Where one turn sends some rows of the set: a few examples, then the rows asked:
koleg: -.16, -.29, -.14, .24, -.13, -.12, -.13, -.11, -.43, .09, -.02, -.27, .06, -.04
dabi: -.04, .13, -.22, .33, .02, .05, -.14, .07, -.21, -.16, .17, -.09, .02, -.26
varin: -.09, -.43, -.04, .22, -.14, -.20, -.17, .00, -.28, -.04, -.17, -.28, .16, -.30
saseg: .01, -.13, -.25, .08, -.14, -.17, -.34, -.04, -.45, -.27, .10, -.19, .31, -.16
Gev: -.08, -.07, -.23, .22, .04, .00, -.20, -.13, .00, -.31, .03, .00, .08, -.11
Kuge: -.19, .00, -.28, .28, -.10, -.14, -.29, .18, -.17, .03, -.04, -.44, .21, -.29
puril: -.12, .09, -.28, .33, -.03, .02, -.31, -.05, -.20, -.18, .03, -.01, .10, .05
tulev: -.03, -.12, -.15, .15, -.04, -.03, -.37, -.25, -.39, .08, -.09, .05, .21, -.32
buge: .11, .08, -.15, .28, -.18, .11, -.28, .07, -.11, -.18, .04, .00, .10, -.37
zut: .12, -.23, -.17, .31, -.26, -.11, -.26, .04, -.36, .11, -.01, -.34, .19, -.19
rek: .00, -.14, .01, .06, -.09, .17, -.19, -.02, -.20, -.02, -.09, -.40, .11, -.03
Pido: -.09, -.23, -.08, .02, -.05, .14, -.24, -.16, -.24, -.07, .01, -.38, .28, .00
Misik: -.24, -.13, .20, .36, -.29, .01, -.25, -.08, -.21, -.03, -.01, -.23, .09, -.19
tupo: -.07, -.03, -.02, .18, .13, .04, -.26, -.02, -.24, -.39, -.16, -.02, .04, -.24
tonaf: -.19, -.18, -.18, .30, -.04, -.15, -.24, .24, -.28, .02, -.04, .02, .35, -.21
vun: -.24, -.16, .19, .36, -.14, .00, -.34, -.16, -.25, -.02, -.04, -.20, .24, -.35
Ziveb: -.16, .01, -.13, .29, -.14, -.18, -.30, .10, -.13, -.03, -.15, -.47, .04, -.18
Fase: .13, .02, .01, .44, .10, .04, -.26, -.03, -.15, -.27, -.05, -.04, .15, -.25

dabi moves to Gev
vun moves to Kuge
Where do these go?
tupo moves to buge
saseg moves to tulev
Misik moves to Ziveb
koleg moves to varin

